rotation ticks, each row followed by its count of ticks
The counts run from 0 to 1216.
[ 92 139 122 117 126 157 133 117 145 106 105  92 141 118 116 140 146 155
 137 114 139 115 110 138 132 147 216 103 123 156 139 144 121  90 153 125
 125 159 107 163 152 147 143 124  78]
371
[127 140 120  83  94 133 120  93 142 118  99 150  73  97 114 119 162 128
 112 129 170 113 132 140 127 149 129 129  96 102 127 125 100 116 155 119
 161 129 125 122 179 101 141 164  70]
110
[144 151 108  91  77 179 149 106 152 112 109 103 102 120 115 132 150 126
  93 102 157 160 133 178 137 123 176 125  92 148 119 136 129  99 112 129
 115 137 145 150 164 134 139 137 122]
471
[108 123 129 117 113 116 153  85 115  81  92 136  66 115 137 140 151 119
  81 117 140 152 152 165 141 136 126 162  98 123  91 133 125 105 136 124
 178 129 138 112 158 132 120 157 102]
1136
[128 108 138 120 140 130 150  75 147  86  99 126  83 145 116 139 154 137
 122 118 127 121 123 155 107 143 146 120 138 113 119 123 118  74 123 141
 144 106 123 139 190 113 108 183  97]
987
[127 148 114  90  69 138 104 109 136 118  94 130 110 100 117 132 168 118
 126 137 175 116 129 139 163 135 165 121  93 144 117 123 104 110 162  89
 138 138 123 124 152 129 152 141  61]
913
[117 142 115 112  83 144 123  96 121 120 110 148  93 105 123 125 159 123
  88 138 179 118 144 166 146 130 154 144  77 112 114 122 101 131 148 106
 153 145 132 113 173 127 140 148  93]
662
[132 143 127 115  92 121 102 103 127 105 119 104  71 102 119 131 178 129
 111 140 147 119 131 157 153 126 166 119 105 116 126 131 101 118 160  95
 170 147 130 118 165 123 137 143  68]
1214
[116 107 135 114 131 154 149 106 149 102  94 137  86 138 115 144 139 140
 101 136 134 109 142 156  84 138 162 160 106 101 145 131  86 100 108 149
 139 117  99 128 186 121 127 163  91]
9
[103 152 106 119  97 150 129 103 123 124 140 131 128  94 126 140 167 137
 103 115 162 168 140 144 169 124 221 116 112 145 113 140 133 110 152 111
 141 170 128 135 146 128 159 107 102]
521
[ 86 147 123 128 101 154 137 123 172 113  87 119 136 109 129 146 137 148
 126 125 142 107 139 109 125 137 228 112 145 136 160 128 125 100 118 129
 125 134 128 137 146 124 139 131  76]
25
[107 142 108 145 123 128 141  78 140  90 133 135 113 125 122 149 160 117
 123 132 154 133 121 133 154 121 207 102 144 144 116 124 152  65 128 118
 144 110 137 126 166 121 133 176  91]
832
[126 152 134  76  92 136 135 122 139 103  98 125  55  95 121 146 144 122
 100 145 132 138 134 152 117 133 134 151 102 104 149 138 106 109 121 129
 152 127 125 127 170 112 163 138  78]
758
[ 88 145 123 117 105 164 159 116 155  99  63 120 154 102 136 158 119 139
 106 113 143 148 143 129 129 139 205 124 135 164 130 139 146  87 117 137
 114 136 130 146 142 141 131 117 108]
576
[138 145 129  95  72 149 113 102 164 132  96 145 113 100 109 153 167 124
 125 139 158 139 151 121 141 112 189 113 126 128 128 121 107  98 118 106
 119 119 113 127 172 106 164 134  86]
1164
[110  97 121 109 137 151 164  71 142 111  91 171 127 133 110 136 157 138
 108  93 158 158 143 143 120 149 148 120 123 120  84 120 125  83 128 150
 134 129 103 139 178 107 121 158 124]
941
[ 77 132 133 149 141 114 144  99 129  86 103  92  96 106 137 146 158 158
  99 112 119 124 134 153 125 142 191 115 153 111 141 148 133 103 138 140
 170 155 137 141 168 126 120 132  93]
778
[100 134 142 120 129 146 132 123 124 106 117 126 111  98 115 176 146 134
 107 170 122 150 134 143 117 122 202 136 116 118 154 145 103  88 121 114
 141 136  90 126 170 129 166 126  91]
1060
[117 146 106 100  88 172 144 102 155 113  72 117 115 110 120 109 132 149
  95  92 173 102 139 162 132 155 165 124 100 131 135 130 119 120 138 141
 126 151 156 145 168 126 109 148 102]
122
[ 97 139 138  98 105 144 147 119 161  87  29 106 127  96 137 158 117 136
 108 122 127 120 142 136 118 145 165 128 132 148 136 145 135  85 113 134
 122 122 136 143 157 130 114 127  96]
229
[112 111 145 140 122 148 153  84 145  81  66 113 106 145 133 146 148 146
  92 119 134 123 157 166 119 135 167 147 118 125 109 129 111  99 108 136
 145 125 131 127 177 140  94 155 122]
135
[ 87 146 113 118  90 142 128 107 126 126 106 135 130  84 133 134 157 145
 101 102 166 152 151 134 170 130 203 124 109 139 115 139 130 126 158 109
 151 178 132 133 136 129 147  96  98]
522
[110 145 101 143 112 139 149  85 146  96 139 131  99 130 134 146 152 113
 114 129 153 140 127 135 148 114 205 118 134 141 129 115 156  70 124 125
 138 108 147 123 158 132 132 182  93]
1131
[122 157 112  87  81 144 114 112 141 124  90 148 137  94 113 148 154 113
 127 143 180 127 126 128 152 136 166 109 101 154 115 127 108  99 154  96
 126 128 112 128 156 122 159 142  73]
912
[ 96 160 112 109 113 133 153  80 116  91  90 132 119  84 125 144 147 130
  88 102 161 157 135 158 150 142 146 102 132 140 105 140 157  94 142 128
 150 143 154 138 166 110 130 143 128]
629
[ 80 114 123 132 143 139 173  98 113  97 122 133  80 114 138 143 131 144
  74 108 121 159 143 158 111 146 160 163  99 110 135 138 134  99 137 156
 172 147 121 131 158 132 128 145 107]
100
[107 153 110 119  89 153 152 111 155  91  78 104 129 123 141 136 129 121
 116 127 156 108 124 136 152 133 195 128 122 172 130 123 145  92 130 120
 122 123 162 137 138 153 111 159  77]
578
[ 95 123 128 112 118 139 160  92 148  74  37 124 112 120 137 140 127 128
  97 105 143 111 144 142 119 154 140 143 127 136 109 137 134  93 126 142
 145 114 135 131 159 131  94 162 101]
1033
[103  90 129 144 124 145 157  98 136  94  94 136 119 164 142 134 147 130
 114 120 147 111 140 134 138 135 187 162  97 145 100 118 110  90 145 118
 148 134  99 120 136 163 104 160  75]
890
[ 78 109 117 110 141 145 158 111 161 113 110 136 124 127 128 144 137 140
 148 104 130 120 120 100 121 151 199 124 133 148 144 126 137  74 148 150
 140 132  98 149 129 125 141 144  59]
198
[114 142 112 116 100 137 122 104 110 103 127 104 118 109 125 145 167 133
 118 111 151 171 126 155 172 122 200 115  99 153 102 139 127  98 155  96
 141 167 117 141 138 143 150 114  98]
1120
[116 141 145  80  96 156 143 130 147 100  90  78  73 108 127 140 137 154
 103 108 115 135 134 172 109 137 160 145 101 120 160 149 105 111 115 136
 143 153 132 152 153 137 146 111  87]
21
[ 74 121 132 149 149 126 157  93 137  90  98 110 111 113 130 144 144 158
  90 104 120 133 143 147 119 143 194 117 154 114 134 144 139 103 125 151
 164 156 136 140 175 121 118 141 116]
1078
